(in the rows, 128 means zero)
A single turn carries every row of the set below to another of its rows. Some are shown first; where does it send the rows asked next?
Faka: [122 119 113 133 143 133  97 141 155 106  89 103 105 146]
kadu: [133 118  95 123 147 111 121 122 165 122  93 136 140 146]
vuz: [120 134  86 115 154 129 105 136 135 106  79  89 130 140]
bes: [118 122 116 127 139 135 102 145 143 108 106 109  91 151]
Fufav: [147 144  89 122 110 127 119 106 126 141 117 115 146  95]
zazok: [150 135 104 129  99 128 114 116 115 126  89 105 147 113]
foro: [160 154 113 134 117 129 122 128 140 146 121 138 125  95]
koz: [150 163 107 120 109 132 123 116 130 140 135 111 136 106]
Soli: [115 111  92 126 152 141 131 151 142 120 106 150 105 116]
gisa: [139 126 122 132 163 172 123 139 128 110 125 121 122 109]
govo: [151 161  87 118 111 134 118 112 121 139 122 102 135 102]
resis: [144 146 102 129 109 127 120 107 128 140 122 114 155 102]
pepo: [146 153  99 129 108 130 117 109 123 137 117  99 153 108]
lireb: [121 153  94 100 152 137 114 149 131 109 111  98 100 144]
mut: [119 113 111 147 153 129  97 138 161 116  90 118 113 137]
semo: [139 115 119 132 159 169 116 130 130 102 102 111 138 108]
musid: [113 118  98 123 163 120 122 137 151 128 116 154 123 115]
Bunud: [149 165 102 124 108 134 118 113 125 137 124  97 142 110]
gug: [148 152  86 122 110 130 115 108 120 139 115 103 143 100]
mamum: [115 115 113 150 155 131 102 142 154 125 109 132 104 137]
dariv: [127 140  88 114 151 152 119 158 141 106  89 104  96 133]
zeze: [156 171 108 133 115 136 120 135 118 145 127 119 112 112]
lov: [115 107  82 139 158 140 120 145 140 118  82 133 124 118]
Nes: [123 130  97 111 148 150 130 160 143 112 110 131  88 126]
kazi: [132 154  94 122 152 124 126 139 145 130 128 131 105 161]
basak: [129 126  89 117 138 116 118 124 143 112  86 110 137 164]
Giga: [156 132 112 132 107 122 118 117 140 136  98 130 146  95]
lutu: [135 137  98 126 156 114 127 132 165 135 118 150 122 145]
Tam: [140 116 122 135 164 168 120 134 133 109 113 123 133 104]
zever: [113 112  87 131 162 119 111 129 147 118  83 124 144 121]
viged: [151 160  92 114 112 133 121 112 127 141 129 114 130  97]
peku: [151 160 101 131 104 136 115 128 102 131 108  97 126 124]
tove: [140 123 119 128 156 173 117 136 119  99 108 102 130 117]
tafup: [137 129 120 127 159 175 121 140 119 105 120 109 121 117]
zuku: [128 146  89 115 141 124 119 134 129 118 107 107 114 174]
ziken: [150 149  92 118 111 129 122 110 129 142 127 121 138  92]
ziz: [117 142 102 105 156 131 125 150 141 123 132 138  95 129]
Luv: [114 120 116 138 147 134 106 145 142 118 118 128  91 145]
bazop: [146 151 108 124 108 128 125 112 132 142 132 120 144 101]
keni: [122 126  79 132 155 147 112 148 140 109  72 105 118 129]

lov -> keni
viged -> ziken
semo -> tove
Now these:
foro -> Giga
ziz -> musid
mut -> Faka
koz -> bazop
zuku -> kazi

A single turn carries every row of the set below to another of its rows. Some are shown first; where does it send the rows asked next?
nel: [112 142 113 113 141 126 101 116 142 124 154 137 137 146 109 157 126 134]
dipil: [125 124  96 122 126 133 170 110 105 142 131 115 164 116 113 129 145 105]
Dek: [106 128  91 135 133 165 126 106 149 115 149 138 132 120 116 136 117 163]
gif: [148 110 102 132 132 114 121 136 132 138 118 185 132 115 100 131 105 125]
deni: [124 119  86 129 154 126 142  85 118 147 152 143 105 124  92 137 137 143]
zoz: [ 97 145 100 129 134 121 128 145 138 118 147 153 139 129 127 111 124 151]
Rapu: [126 118 119 120 122 126 104 116 130 134 120 138 163 143  83 138 114 110]
lel: [164 120 112 122 130 112 176 127 133 125 112 129 135 136  91 145 109 133]
begi: [121 130 109 124 134 127 128 162 133 112 130 160 137 149  89 155 116 118]
guro: [153 123 104 117 128 145 153 119 143 139 125 186 126  93 124 146 119 124]
Ket: [152 120 106 130 137 141 163 126 109 143 137 164 109 101 108 162 118 111]
Tar: [143 125 117 114 123 104 118 115 115 144 136 138 170 128 133 140 143 127]
Tuvut: [145 119 104 129 138 136 140  93 126 119 123 110 144 156 107 112 137 147]
zazeg: [142 125 102 109 119 139 161 117 127 136 123 146 173 113 138 133 156 117]
Zag: [107 123 109 130 120 125 167 109 103 149 129 123 139 118  78 114 119 128]
Tusil: [109 139  99 124 125 165 143 113 142 125 134 160 139 107 134 103 131 142]
vatun: [144 139 126 132 135 145 146 119 129 115 141 138  98 139 113 135 106 163]
kurot: [132 110 102 124 110 143 148 114 123 128 121 115 186 124 110 146 134 130]
Tavoz: [135 124 112 132 133 134 168 138  81 136 143 147 113 135 102 152 145 131]
gobuf: [103 132  87 138 146 163 141 100 125 130 151 143 112 112 113 110 127 135]
Tido: [156 108 101 132 126 148 150 141 132 122 128 166 130 113 104 179 110 136]

gobuf -> Ket
deni -> Tavoz
gif -> Tar
Now these:
begi -> Rapu
zazeg -> Tusil
vatun -> lel
Tido -> kurot

